cols: J X L E S C R T W
(51): [85,103,-48,84,-26,71,-86,16,98]
(4): [84,98,-26,-86,15,-48,85,71,103]
(2): [95,-94,-86,98,-87,-21,-61,16,-88]
(128): [-88,-87,95,-61,-20,-94,-86,16,98]
order: [103,-48,98,71,85,16,-26,84,-86] -> (51)
order: [98,16,-86,-94,-20,-61,95,-87,-88] -> (128)

cols: G Y P F
(75): [34,23,-63,-53]
(131): [34,11,-101,52]
(37): [34,23,-101,52]
(12): [-1,69,-84,5]
(137): [65,-15,75,45]
which: [75,45] -> (137)
which: [34,23,-101,52] -> (37)
which: [34,11,-101,52] -> (131)

cols: Q V H U N D
(15): [-74,31,-14,-66,-63,64]
(88): [50,-60,-14,-33,-63,64]
(111): [15,72,57,-24,51,-37]
(21): [82,-72,31,-55,-76,73]
(63): [77,-28,59,-73,-75,27]
(58): [-75,60,-80,77,81,-14]
col: [15,82] -> Q
then: [-72,31] -> [-55,-76,73]
col: [51,-76] -> N

cols: M A Z K
(133): [28,-44,-20,40]
(155): [32,-5,5,12]
(30): [-25,-17,-13,33]
(45): [10,17,32,-21]
(121): [10,-19,-12,32]
(106): [14,9,8,18]
(171): [10,-23,-17,35]
(79): [32,-69,-64,85]
which: [-64,85] -> (79)
which: [10,-23,-17] -> (171)

cols: natu Gota Nelik pasen retil sab Vive
(22): [39,15,33,35,47,-26,-29]
(43): [39,-39,33,35,47,-26,-29]
(158): [63,-74,47,-84,-57,76,86]
(102): [-23,19,23,4,13,13,5]
(184): [4,24,10,45,51,-37,-38]
(101): [36,-19,46,-11,-4,24,8]
(98): [19,-23,13,22,5,13,4]
(61): [13,-23,19,-26,-26,41,3]
(14): [67,-37,56,-32,-7,32,38]
which: [39,15,33,35,47,-26,-29] -> (22)
then: [13,-23,19] -> [-26,-26,41]
then: [24,10,45] -> [51,-37,-38]
order: [-23,4,5,13,13,19,22] -> (98)
order: [-19,46,-11,-4,24,8,36] -> (101)
order: [-29,-26,47,35,33,15,39] -> (22)
order: [46,-11,-4,24,8,36,-19] -> (101)

cols: tefa tun Gepi Giru fovu gire gor zekur fabig duti
(87): [-12,4,25,3,8,3,10,-59,-57,44]
(104): [-12,4,25,3,8,3,11,84,-59,33]
(125): [40,-5,3,3,25,8,11,84,-59,33]
which: [-12,4,25,3,8,3,10,-59,-57,44] -> (87)
which: [-12,4,25,3,8,3,11,84,-59,33] -> (104)
col: [-57,-59] -> fabig
order: [-59,-12,3,3,4,8,11,25,33,84] -> (104)

cols: sino befo ved nuro
(139): [61,-88,75,47]
(130): [61,-88,32,-75]
(19): [84,-44,-6,89]
(34): [-66,-85,-30,79]
(18): [88,-6,84,-44]
order: [79,-30,-85,-66] -> (34)
col: [89,79,-44] -> nuro
which: [-88,75,47] -> (139)
which: [88,-6,84,-44] -> (18)
order: [-44,84,-6,88] -> (18)

cols: Fut rarot Gop getig ditum nom bubu Lopu pev fegu
(8): [6,-16,0,-23,-17,19,-25,13,33,-39]
(44): [-10,16,12,74,13,19,38,-44,-47,42]
(152): [-32,-13,41,-29,-26,-9,-5,52,3,-2]
(10): [33,59,-4,12,33,-51,-29,29,-32,-13]
(105): [59,33,-51,-4,-28,29,33,-13,-32,12]
(112): [40,71,-32,76,9,17,90,-55,-97,71]
(129): [-25,-8,29,-14,31,-31,-22,13,42,-46]
(157): [74,-10,38,42,-44,-47,13,12,19,17]
order: [-46,-31,-25,-22,-14,-8,13,29,31,42] -> (129)
col: [-44,52,29,-13,-55] -> Lopu
order: [12,59,33,-51,-4,-28,29,33,-13,-32] -> (105)
order: [74,-44,19,16,42,12,38,-47,-10,13] -> (44)
col: [-51,29] -> nom
order: [-5,-29,-9,-13,52,41,3,-26,-32,-2] -> (152)

cols: fadan nedun sebi Tela
(145): [-52,85,2,-34]
(68): [23,18,52,68]
(3): [-53,85,-34,2]
(53): [-19,-33,-30,-24]
(140): [-66,61,-65,-33]
which: [-53,85,-34,2] -> (3)
which: [23,18,52,68] -> (68)
col: [23,-53] -> fadan
which: [-66,61,-65,-33] -> (140)
which: [-19,-33,-30,-24] -> (53)
order: [-34,2,-53,85] -> (3)

cols: duse Pivi rogad nobi bik
(100): [92,93,-89,86,-90]
(107): [-90,-89,92,86,92]
(38): [90,32,48,-87,91]
col: [92,91] -> bik
which: [48,-87,91] -> (38)
order: [92,86,92,-89,-90] -> (107)
which: [-90,-89,92,86,92] -> (107)
order: [-90,86,-89,93,92] -> (100)
order: [-87,32,48,90,91] -> (38)

cols: kolet poza mol Sinim
(109): [3,7,10,13]
(77): [13,10,6,3]
(78): [50,23,-97,-18]
(35): [-23,7,-32,12]
order: [6,3,13,10] -> (77)
which: [50,23,-97,-18] -> (78)
which: [13,10,6,3] -> (77)
which: [6,3] -> (77)

cols: bano nosid dogem vop Loma zedat
(36): [4,107,7,-60,60,-2]
(154): [3,16,7,-30,24,6]
(94): [4,-64,-18,-30,12,-3]
(156): [4,78,27,-8,12,-3]
(126): [60,-34,28,-30,-48,-75]
(42): [-54,-33,-41,76,12,66]
(28): [4,107,7,-12,-65,-68]
(29): [4,107,7,-60,12,-2]
(41): [11,-33,5,-54,12,-3]
(150): [4,-65,-29,-30,15,5]
which: [-65,-29,-30] -> (150)
then: [3,16] -> [7,-30,24]
which: [-60,12] -> (29)

